500 stands for zero in the data rows.
Some points, one per row:
array([301, 398, 365, 404, 549, 686, 794, 788, 640, 584, 477, 468])
array([295, 405, 354, 387, 337, 398, 399, 540, 604, 750, 846, 725])
array([760, 677, 698, 612, 406, 385, 337, 346, 402, 368, 370, 415])
array([431, 686, 824, 746, 618, 493, 405, 360, 414, 390, 355, 418])
array([295, 422, 381, 362, 295, 400, 412, 578, 632, 785, 824, 699])
array([999, 453, 393, 411, 331, 362, 323, 348, 389, 362, 368, 412])
array([999, 467, 356, 405, 342, 360, 328, 373, 410, 374, 375, 431])
array([975, 403, 370, 404, 322, 353, 330, 349, 377, 363, 377, 392])
array([292, 406, 370, 398, 519, 651, 743, 790, 661, 611, 501, 463])
array([458, 479, 448, 450, 480, 574, 633, 663, 577, 535, 467, 455])
array([301, 405, 366, 387, 320, 373, 341, 421, 504, 653, 896, 872])
array([297, 480, 538, 563, 908, 784, 802, 558, 482, 424, 388, 430])
array([988, 419, 371, 397, 323, 359, 322, 345, 397, 365, 368, 420])
array([298, 416, 412, 458, 826, 853, 949, 703, 530, 449, 399, 425])
array([305, 465, 482, 490, 550, 571, 615, 658, 596, 580, 510, 472])
array([323, 415, 436, 491, 919, 858, 942, 680, 516, 405, 359, 435])
array([507, 620, 657, 607, 488, 472, 470, 476, 470, 437, 411, 433])
array([479, 703, 823, 737, 549, 426, 380, 346, 402, 368, 372, 409])
array([880, 587, 575, 532, 363, 365, 330, 345, 397, 367, 368, 418])
array([295, 407, 365, 398, 494, 624, 721, 786, 661, 619, 514, 470])
array([999, 494, 433, 433, 325, 361, 320, 349, 396, 366, 371, 420])
array([875, 645, 631, 564, 380, 381, 332, 349, 402, 369, 371, 428])
array([416, 493, 481, 452, 407, 443, 458, 581, 579, 664, 620, 544])
array([301, 450, 450, 478, 604, 641, 697, 663, 626, 571, 477, 480])
array([295, 427, 385, 405, 562, 717, 799, 783, 636, 574, 474, 452])
array([310, 541, 670, 669, 974, 717, 682, 430, 410, 374, 372, 415])
array([292, 406, 354, 388, 358, 420, 416, 524, 560, 672, 811, 767])
array([684, 678, 724, 628, 445, 382, 351, 364, 407, 380, 352, 411])
array([302, 410, 356, 391, 331, 373, 355, 460, 541, 713, 893, 824])
array([478, 473, 428, 437, 336, 369, 341, 406, 480, 580, 747, 738])
array([999, 574, 523, 493, 339, 362, 327, 348, 399, 369, 369, 417])
12 more points follow, each with its number after it:
array([648, 587, 587, 540, 380, 394, 372, 434, 477, 485, 480, 472]) 0
array([291, 402, 358, 391, 363, 455, 489, 660, 666, 747, 717, 592]) 1
array([296, 404, 361, 393, 451, 581, 659, 773, 671, 656, 564, 496]) 2
array([565, 613, 703, 664, 687, 519, 469, 376, 405, 371, 367, 421]) 3
array([299, 438, 436, 457, 612, 636, 688, 683, 598, 578, 509, 474]) 4
array([327, 408, 373, 365, 393, 460, 506, 672, 652, 783, 719, 594]) 5
array([293, 427, 429, 468, 852, 860, 951, 685, 527, 444, 391, 426]) 6
array([494, 701, 822, 745, 567, 435, 372, 357, 393, 370, 377, 409]) 7
array([507, 714, 809, 720, 539, 420, 373, 359, 395, 371, 367, 423]) 8
array([393, 605, 691, 644, 552, 490, 440, 455, 489, 487, 445, 464]) 9
array([855, 657, 636, 576, 363, 380, 334, 345, 398, 369, 362, 422]) 10
array([335, 569, 661, 693, 963, 681, 663, 417, 403, 346, 373, 416]) 11
Which three of these numbered points are nearest to each point below, ignoring the 3 directions in which the first points spread most? Their numbers follow each, nearest first.
array([303, 511, 603, 620, 999, 779, 770, 471, 427, 381, 370, 419]) > 11 6 3
array([301, 419, 435, 470, 861, 868, 955, 675, 503, 433, 398, 419]) > 6 3 11
array([407, 403, 360, 390, 353, 430, 441, 571, 592, 638, 619, 544]) > 9 4 7
array([294, 403, 358, 391, 386, 485, 532, 695, 674, 730, 671, 564]) > 1 2 5
array([601, 702, 769, 688, 473, 397, 356, 349, 396, 367, 366, 415]) > 8 7 0
array([544, 708, 794, 713, 518, 413, 364, 351, 396, 372, 372, 418]) > 8 7 0
array([293, 427, 430, 473, 868, 865, 950, 673, 523, 436, 393, 422]) > 6 3 11
array([416, 682, 825, 762, 644, 478, 421, 362, 414, 368, 369, 430]) > 7 4 9
array([402, 391, 351, 384, 408, 509, 558, 650, 595, 577, 507, 462]) > 9 7 8
array([291, 393, 369, 392, 396, 489, 509, 658, 648, 731, 705, 587]) > 1 9 5
array([288, 396, 356, 387, 446, 576, 658, 772, 675, 665, 563, 496]) > 2 1 9
array([678, 588, 594, 553, 523, 512, 512, 437, 432, 385, 374, 419]) > 10 4 0
array([569, 707, 780, 700, 490, 403, 358, 347, 399, 369, 369, 416]) > 8 7 0
array([642, 630, 681, 626, 474, 402, 358, 356, 397, 370, 369, 423]) > 7 8 4
array([302, 466, 548, 584, 999, 814, 827, 501, 440, 375, 357, 410]) > 11 6 3
array([441, 492, 467, 433, 321, 393, 391, 511, 568, 664, 698, 621]) > 0 4 9
array([700, 693, 728, 644, 423, 384, 342, 351, 398, 369, 367, 418]) > 0 10 8
array([429, 621, 679, 643, 537, 450, 436, 427, 481, 473, 437, 458]) > 9 4 7
array([301, 407, 365, 388, 317, 377, 337, 430, 508, 662, 898, 869]) > 6 11 3
array([999, 601, 573, 529, 346, 372, 323, 340, 403, 369, 363, 406]) > 10 0 4
array([300, 483, 566, 588, 999, 820, 825, 503, 437, 380, 370, 422]) > 11 6 3
array([285, 402, 353, 388, 340, 429, 450, 613, 654, 768, 761, 648]) > 1 9 4
array([291, 409, 346, 391, 446, 565, 639, 748, 676, 712, 580, 489]) > 1 2 5
array([309, 526, 615, 625, 955, 757, 746, 489, 445, 390, 369, 427]) > 11 6 3
array([340, 633, 782, 739, 829, 584, 528, 388, 408, 371, 366, 422]) > 3 6 4
array([297, 394, 360, 394, 413, 523, 575, 730, 677, 711, 619, 531]) > 1 2 5
array([328, 554, 666, 663, 922, 695, 671, 442, 416, 371, 373, 423]) > 11 6 3
array([348, 630, 786, 746, 813, 567, 517, 378, 403, 370, 369, 417]) > 3 4 6
array([297, 433, 440, 482, 901, 875, 952, 652, 504, 428, 385, 425]) > 6 11 3
array([323, 569, 696, 687, 930, 677, 646, 419, 416, 373, 369, 419]) > 11 3 6
array([698, 583, 558, 519, 386, 432, 418, 460, 471, 463, 431, 444]) > 0 10 8
array([999, 429, 371, 399, 317, 356, 321, 344, 403, 371, 375, 421]) > 3 6 4
array([315, 546, 669, 663, 926, 703, 681, 446, 427, 379, 368, 416]) > 11 3 6
array([291, 439, 461, 464, 532, 518, 521, 579, 593, 658, 638, 551]) > 4 9 1
array([296, 405, 362, 399, 458, 587, 662, 771, 666, 657, 550, 487]) > 2 1 9
